X: rows in a few groups, each row roughly a mix of its group's directions
X (106 x 17)
62 -37 3 -29 -30 -2 21 58 -27 -1 -25 -15 20 -10 -14 -15 4
62 15 -6 -39 9 -36 36 13 42 30 32 -19 6 22 -10 -8 4
35 -7 18 -4 -84 -18 -4 -29 -24 -21 10 12 -23 1 39 9 -8
27 -33 -15 -34 -63 18 -32 -7 -34 -31 -36 25 0 -8 11 -22 -8
-11 -20 25 54 -3 6 24 40 -42 0 -49 -38 23 -9 -21 13 4
25 2 2 -16 50 -15 47 41 33 -2 50 -23 15 1 -11 15 33
3 -26 0 10 -74 13 -37 -22 -11 -15 -13 21 -5 -1 -10 -29 -56
18 3 12 26 48 -24 47 34 30 27 26 -40 17 9 -12 32 21
8 -40 1 42 -18 0 0 -16 -38 -13 -46 11 24 9 38 24 53
-39 59 17 -4 -2 -11 -4 -31 -17 50 -28 27 -25 21 2 -30 -25
-72 2 17 25 18 42 -13 15 -42 -24 -16 36 10 -5 -22 -2 -13
43 -35 3 -27 -8 13 26 58 -20 -25 5 14 44 17 -40 8 2
-29 47 36 -6 16 0 40 12 -40 7 -3 45 17 46 -28 5 1
25 32 -24 -53 27 -4 8 -4 42 -26 41 -25 6 22 -36 27 -11
0 20 20 -23 -43 -17 3 -26 -31 4 8 44 -37 -8 60 -23 24
11 -19 -7 -13 -66 9 -45 -17 -21 -5 -28 -3 -32 -33 20 -27 -36
4 -24 -3 0 -7 -12 -10 -22 17 31 24 63 -12 -6 56 -43 31
-25 33 -6 -32 -19 3 -31 -31 -24 18 -44 10 -41 -23 27 -47 -8
26 13 25 -22 -17 -33 33 4 12 37 50 47 -16 11 28 -37 9
-11 -16 -30 -7 -38 18 -57 -58 16 -39 7 19 -17 -10 21 -16 -15
-16 41 24 -12 48 -13 55 25 -8 -15 32 -16 -5 -3 7 16 50
21 -12 -43 -35 24 10 -31 -29 44 -30 41 15 9 16 6 43 13
5 -19 18 58 -17 -19 21 -12 50 -2 64 3 14 18 -14 -8 -24
-43 39 10 -7 11 2 -6 -20 -50 27 -58 26 -19 2 28 -18 24
0 6 -33 -6 -10 8 -48 -32 29 27 -35 -15 0 12 -36 -17 -63
2 -13 25 -10 -14 -8 5 11 -10 20 52 74 -21 -9 49 -13 15
2 -1 20 25 -49 -6 -9 -1 -13 -24 6 -59 -41 -45 22 23 -24
20 -11 5 32 -19 -20 -15 4 7 42 -17 -62 -35 -42 31 19 -19
7 -29 -42 -26 50 17 -27 -1 11 26 -30 46 33 20 4 -1 34
-4 18 37 10 25 -3 41 60 -43 36 -18 0 14 13 -26 31 -6
-5 55 38 -5 -3 -26 58 -7 -20 9 10 26 10 52 -13 -9 13
11 11 24 36 12 -29 49 -8 24 -13 58 -11 12 28 8 41 29
-63 32 20 10 -19 25 -11 -19 -56 -41 -31 9 -18 -9 -2 -6 -8
30 -22 -22 25 -23 -20 -19 -52 64 8 37 -1 7 24 7 8 -20
33 -13 11 -17 -6 -27 13 10 7 60 22 56 -9 3 43 -31 19
-26 13 31 29 9 9 35 46 -44 -1 -41 -32 18 -1 -44 -4 -10
-34 31 34 10 19 -15 34 -6 -30 8 13 37 -18 0 48 -5 55
16 -41 -5 31 -4 12 -24 23 29 -9 39 -27 5 -16 -20 56 -46
8 14 -14 14 31 -34 15 -32 37 26 -6 -40 -15 -13 43 -17 55
4 -22 21 31 11 5 14 64 8 8 27 -45 2 -30 -34 23 -38
-25 24 -15 -11 -18 -1 -17 -75 20 -37 20 39 -8 25 16 -27 10
1 29 9 6 43 -30 43 3 -7 39 -32 -20 2 8 26 -6 63
14 16 21 -42 17 9 27 67 -31 -18 25 -18 -11 -21 -13 46 -1
-50 21 31 -4 3 34 0 37 -55 -41 6 3 -18 -26 -14 26 -17
35 -3 37 10 -29 -19 43 38 -20 -22 40 -32 -12 -14 14 44 8
-43 54 12 -19 30 -9 27 -10 18 10 23 15 -14 5 -14 -68 4
-26 -14 38 72 -20 -9 26 0 15 3 44 24 13 15 -14 -25 -24
49 -44 -8 -8 -46 4 -16 27 13 10 4 3 19 4 -37 -14 -59
28 15 5 -1 33 -33 57 8 2 17 -12 -15 24 26 13 3 68
-43 3 10 33 6 25 -33 3 10 -2 36 7 -12 -5 -26 43 -66
-6 10 21 -28 -5 20 25 37 -49 -17 -8 52 30 36 -41 -4 -9
-3 -29 -18 -17 51 32 7 44 11 -31 21 23 45 11 -41 9 16
34 -2 -42 -29 -16 -8 -49 -45 18 24 -39 -22 -21 -6 32 16 -3
29 8 33 -5 -66 -24 9 -1 -36 40 -6 39 -16 19 21 -8 -26
52 -30 -6 18 -37 -33 -6 -36 33 24 30 17 -1 21 42 22 7
-13 33 -21 -15 37 11 14 -15 10 -27 -26 -17 40 47 -61 2 2
13 20 22 -9 -72 -22 -7 -35 -22 19 -1 32 -31 11 28 -23 -29
11 -7 1 25 -52 -11 -16 -33 -23 -16 -40 -49 -28 -28 41 13 10
46 -15 -33 -45 -24 -2 -42 -9 -12 27 -50 -13 -19 -20 32 11 1
-24 -1 -4 -8 76 16 26 51 16 -4 18 -8 22 -14 -31 -15 26
40 -1 -4 -6 23 -26 52 0 20 -13 17 -4 38 40 0 10 61
13 -10 1 24 24 -8 38 20 -14 20 -55 -13 54 36 -33 -8 28
-24 -8 -9 34 68 9 1 14 44 5 40 -17 15 -1 -17 45 2
-11 -1 -19 -39 65 25 3 54 -8 -3 -25 -23 7 -32 -21 -9 25
5 23 13 -47 -30 -11 -8 -7 -29 19 2 30 -51 -28 55 -24 10
-15 2 26 12 -35 15 -22 31 -22 17 5 -5 -26 -24 -24 10 -81
28 36 29 -33 5 -20 40 45 -44 38 -22 -15 -9 9 -3 30 3
-29 -30 -12 -3 23 43 -7 37 -9 -66 0 -17 16 -37 -28 -17 14
40 -32 36 29 -11 -26 49 52 -12 36 19 4 14 -3 16 4 19
30 4 -47 -24 45 -15 -19 -25 57 29 -1 -35 -3 1 13 20 19
-40 -18 -15 17 -13 42 -37 -6 -11 -52 -28 -16 12 -15 -42 -16 -36
6 13 27 1 25 -27 41 14 -17 37 18 33 -8 7 50 12 58
2 11 28 -24 -13 -13 24 13 -47 6 4 37 -27 -19 58 -14 49
10 -45 -49 -9 37 18 -25 -14 44 -38 14 0 24 -9 7 0 43
18 7 41 11 -48 -9 15 39 -25 21 10 -14 -14 -3 -27 12 -67
59 6 -22 -62 -12 -11 -7 23 23 26 -3 -32 -7 -5 -26 -11 -38
21 -4 17 12 -64 -26 -2 -47 -3 1 26 34 -22 10 54 -3 7
34 21 30 2 -55 -44 31 -7 4 20 23 -26 -36 -13 31 -25 -8
-46 24 0 18 33 -10 -4 -41 28 35 18 46 -11 12 23 -43 17
22 -46 -5 27 10 11 -15 46 22 8 20 -43 5 -30 -18 47 -33
2 -1 -2 -17 -74 8 -35 -41 -12 -31 2 28 -20 2 7 -23 -39
31 -7 34 9 -11 -10 32 70 -27 34 -6 -29 5 -8 -26 20 -32
-30 -14 4 -26 22 32 -5 43 -49 -14 -31 22 -6 -42 11 -32 32
13 -24 -8 31 24 -4 -1 13 59 -4 58 -40 6 -11 -18 35 -22
54 4 5 -28 3 -27 46 6 6 -5 31 18 23 40 13 25 48
9 -55 -30 39 23 7 -23 -22 49 8 17 31 40 24 1 10 13
19 25 25 6 16 -43 44 -3 13 51 37 26 -6 28 32 12 28
-22 -42 -35 -8 11 44 -43 6 3 -52 -17 -9 8 -42 -10 -26 7
57 -45 -17 1 -56 -16 -28 -25 28 17 16 19 0 6 25 -4 -20
54 -2 -7 -13 -51 -38 17 -38 8 -4 -12 -21 -7 7 39 -26 37
35 5 40 -6 -6 -24 50 48 -41 32 8 14 2 12 18 30 24
-18 -37 22 54 -11 6 13 4 -44 2 -31 43 28 13 24 1 40
26 -36 -34 33 9 -7 -14 -30 66 -11 25 -22 31 23 -14 24 -2
-23 69 43 4 -18 -30 39 -24 -14 17 21 13 -24 30 3 -6 -12
26 -50 -14 -9 -24 32 -22 19 -23 -43 -4 29 36 16 -20 45 -9
-14 26 -1 -14 24 -6 8 -2 47 28 43 28 4 21 -38 -51 -38
37 -41 -19 -4 31 -14 5 9 25 15 22 12 7 -13 50 19 63
8 20 2 -26 -7 5 1 24 -48 -9 -61 -60 -19 -30 0 21 6
-14 -6 -3 42 20 6 27 -10 3 -27 -20 -4 59 52 -47 13 16
38 -34 -9 -36 -64 18 -18 8 -34 -35 -24 26 11 1 -6 -20 -14
45 19 -15 -41 19 -26 29 9 0 42 -48 -18 20 26 -10 -24 28
-19 3 10 -21 -31 19 -23 11 -65 13 -59 28 -18 -20 10 -27 -16
44 -17 -35 0 28 -12 4 7 48 18 -17 -57 31 15 -35 13 -4
-2 30 -27 -42 39 3 1 -21 46 -13 34 18 21 42 -42 -6 -10
-10 11 14 19 25 -15 8 -6 -32 56 -35 29 -5 13 48 31 43
11 24 19 -13 21 -19 51 38 -10 47 -22 6 24 26 -33 -45 5
which group is each row in? (one row of each group first)
13 -12 -29 2 -10 -16 -25 -39 54 -1 14 -40 -28 -39 33 -38 9 : (42)
-6 30 52 9 -1 -18 49 33 -55 29 -4 25 -4 17 13 20 17 : (113)
21 -16 -5 -14 40 -5 29 23 -2 27 -8 51 47 43 -8 -6 43 : (112)

-17 -16 -8 -15 -2 23 -28 -23 -29 -35 8 62 -5 1 46 30 39 : (112)
-28 32 1 -38 -9 4 -3 -14 -29 7 -38 28 -20 -10 12 -76 13 : (42)
6 36 27 -11 -6 -22 57 3 -38 10 -33 19 20 41 -7 -30 35 : (112)
42 -54 -34 27 15 -8 -19 -1 61 20 17 -26 23 -2 -3 21 -4 : (112)
10 -38 -10 -9 -7 9 -31 -14 0 -8 35 56 -13 -15 60 29 29 : (112)
-13 15 28 11 8 -13 19 3 -51 38 -27 37 -12 6 51 19 45 : (113)
-7 39 24 -11 -61 -14 1 -37 -44 7 -28 27 -25 18 18 -25 -16 : (42)
2 48 32 20 -14 -43 36 -23 -24 44 -25 -15 -21 20 32 8 19 : (42)
-56 -13 -26 8 43 42 -54 -4 22 -12 14 12 -9 -31 -12 2 -23 : (42)
